One turn or mirror swaps these rows in pairs. Which row does each one swap with?
Z_648: [  5 -14   4  -5   0  19   1  -4   3   2  -4 -10  -4  -3  11  -1  -2  -7
  -7   1]
Z_657: [  5 -10  -4  -3   5  10   3 -10   6   3  -7 -11  -1  -7  15  -7  -6   6
   1   5]
Z_800: [  7  -8  -2  -6  10  13  -1  -1  -1  -4 -21  -5 -14  -3   2  22  -2   6
  12   1]
Z_369: [ -6  -4  -2   5  10  26   0 -11   4  -3 -13  -8 -12 -13  -9  -3 -14  -4
   1  -7]
Z_941: [  2 -14  -7  -8  10  12   4  -8   7   3  -6 -10  -4 -11  13  -5  -8   9
   0   4]
Z_876: [  1  -5   0 -19   3  16  -3  -8   1   6  -2 -15  -4  -4   0  10  -1  -8
  -6   5]
Z_773: [  3 -11  -2  -4   4   8  -7  -7   2  -2 -23  -5 -15  -8 -10  20   1  12
   8   0]
Z_75: [ 3  1  7 -3 -1 19 -2 -6  4 -3 -2  8  1  5 -6  2  2 15 -5 -1]
Z_704: [  2  -7 -11  -7  11  20  14   1   9   1 -20 -13 -14  -7  -1  11  -3   4
   8   0]
Z_103: [  1  -9 -11  -7  10  19  12   2   7   2 -19 -13 -16  -7   2   9  -2   5
   8   3]
Z_796: [  6 -10  -2  -4   6   7  -4  -5   3  -6 -22  -2 -15  -4  -8  22   3  11
   6   1]
Z_469: [  2 -13  -9  -3   8  12   2 -11   9   2  -8  -7  -3 -11  12  -9 -10  10
   1   1]
Z_53: [ -9  -9   1   7   9  20   0  -7   0  -2 -12  -7 -11 -11 -15  -6 -16  -1
   5  -2]
Z_154: [ -2 -12  -2  -3   1   5  -9  -8   9  -2 -18  -6 -17  -5 -18  16   0  10
   3  -2]
Z_36: [ -6 -16  -7 -13   9   7  -8  -8   3   4 -10 -19  -4  -1  -4  13 -15  -1
  -2   3]
Z_884: [  7  -1   4 -16  -3  15  -2  -8  -1   7  -2  -5  -3  -3   1   8   5  -3
  -7   6]
Z_338: [-10 -15  -2   2  13   8  -8  -7   4  -3 -14 -10  -7  -1 -10   5 -23   6
   5  -4]
Z_453: [ 5  3  7 -6  2 18 -5 -8  3  1 -1  8 -1  5 -3  2  2 13 -7 -2]
Z_554: [  1   5   0  -9  12  26   6  -4   0   2 -11  -6   0   9  -1   7 -17   2
   4  -1]
Z_381: [  1  -5  -5  -3  12  26   7  -2   5  -2 -12 -13 -16 -18  -6   5  -7  -5
   3  -1]
Z_561: [  1  -9  -1  -4   7   7  -8  -3   0  -2 -23  -5 -13  -6  -7  23   0   9
   9   1]
Z_686: [  0 -12  -1   0   9   4  -8  -9   4  -3 -20  -4 -16  -6 -18  15   2  10
   3  -5]
Z_938: [ 3 -1  3 -5  3 16 -6 -8  5  0 -6  8 -3 10 -3 -2 -1 19 -7 -4]
Z_440: [ -3 -10 -13  -3   7  12   3 -14  10   5  -3  -3  -3  -6   0  -7 -15  16
  -1  -5]
Z_801: [  4  -1   7  -2   1  15  -1  -5   4  -1 -10   8  -2   8  -4   1   1  21
  -2  -6]
Z_132: [  4   1  -3  -8  13  24   3   0  -3  -2 -21  -7  -9   7   3  10 -13   3
   8  -1]
Z_178: [  6   2   7 -11  -3  17  -4  -9   1   0  -3   3  -2   1  -5   7   9   5
  -8   3]
Z_823: [ -9   0  -9 -12   9  17   4 -10  10   6   1  -4   0  -2 -10  -3 -14  14
  -5   0]
Z_692: [  8  -4  -2  -8  12  16   4   0  -1  -2 -20  -8  -8   1   7  16 -10   5
  12   2]
Z_26: [  4 -14   5  -5   2  19  -2  -5   3   2  -5 -12  -2  -2  10  -3  -2  -6
  -7   3]
Z_880: [ -4 -12  -3 -15   3  10  -2  -8   4   8  -3 -16  -1  -2   0  14  -7  -5
  -7   7]
Z_781: [-10 -14   2   1   0  10  -6  -8   7   3 -10  -4 -13  -2 -24  11  -1   5
  -4  -7]
Z_544: [-11 -13   3  -5   3  11  -4  -8   9   1 -11  -3 -14  -3 -24   9   2   5
  -4  -6]
Z_672: [ -4  -4  -3   1  10  24   8  -6   5  -1 -12 -11 -13 -19  -7  -3 -10  -7
   4  -1]
Z_711: [  2 -14  -7  -7   6  12  -3 -10   7   5  -5 -11  -4  -8  15  -5  -4   3
  -4   3]
Z_617: [ -7 -15   0  -1   3   9  -8  -7  11   1 -10  -5 -17  -6 -22  11   1   5
  -4  -3]
Z_776: [ -8 -12   3   7  11  11  -7 -10   3  -4 -17  -8  -9   0  -9   4 -22   2
   5  -6]
Z_570: [ -1  -3   0   0  10  24   8  -5   3   0 -13 -14 -15 -15  -4   0  -8  -9
   5  -3]
Z_678: [ -7   3  -4  -9   8  20   4 -12   8   7  -1  -4   1   4 -11  -3 -17   8
  -4  -4]
Z_578: [  2  -3  -4   0  11  24  13   0   3  -1 -17 -11 -14 -13  -4   5  -8  -5
   6   1]
Z_990: [ -1  -7   5  -2   4  12   3  -6   6  -3 -11  10  -2   9  -6   1  -2  21
  -1  -8]
Z_863: [ -3  -9   0  -2   5   1  -6  -5   6  -3 -18  -5 -17  -7 -18  18  -2   9
   5  -1]
Z_258: [ -4 -16  -2 -14   8   9 -11  -8   3   5  -9 -18  -4  -1  -1  13 -10  -5
  -4   4]
Z_406: [  4   5  -3 -10  11  24  10  -1   0   2 -13  -5  -1   7   1  10 -13   5
   6  -1]
Z_353: [ 3 -1  3  1  2 13  2 -4  7 -2 -8 10 -2  8 -4 -2 -2 20  0 -4]
Z_371: [ -6  -9  -9  -5   6  11   1 -12  11   3  -3  -6   0  -8  -1 -10 -15  15
  -5   1]
Z_786: [ 5  2  7 -9 -4 18 -3 -7 -1  1 -2  3  2 -2 -4  5  6  8 -8 -1]
Z_855: [ 5  1  7 -5  3 15  0 -9  2  0 -2  7  2  2 -9  0  4 14 -8 -1]
Z_653: [  7   3   5 -13  -3  17  -3  -8   0   5  -3   3   0  -1  -2   8   4   6
  -8   0]
Z_495: [ -7 -12   2   2   3   5  -3  -6   6  -1 -15  -5 -15  -5 -23  18  -2   6
   0  -1]
Z_573: [ -8  -6  -1   9  10  22   1 -10   7  -3 -15  -8 -12 -10 -12  -1 -18   1
   5  -6]
Z_405: [ -7 -14   2  -4   2   8  -6  -6   8   1 -12  -6 -15  -8 -22  16   4   8
  -3  -4]
Z_51: [ -1  -5   0  -3   3  14  -1  -3   6   0 -10  10  -3   9  -7   0  -4  23
  -1  -6]
Z_896: [ -4 -10 -11  -4   6   9   4 -13  10   3  -8  -6   1 -12   3  -6 -14  14
  -1   4]

Swapped with Z_338: Z_678
Swapped with Z_554: Z_36
Swapped with Z_440: Z_53
Swapped with Z_573: Z_371
Swapped with Z_132: Z_880
Swapped with Z_796: Z_178
Swapped with Z_938: Z_495

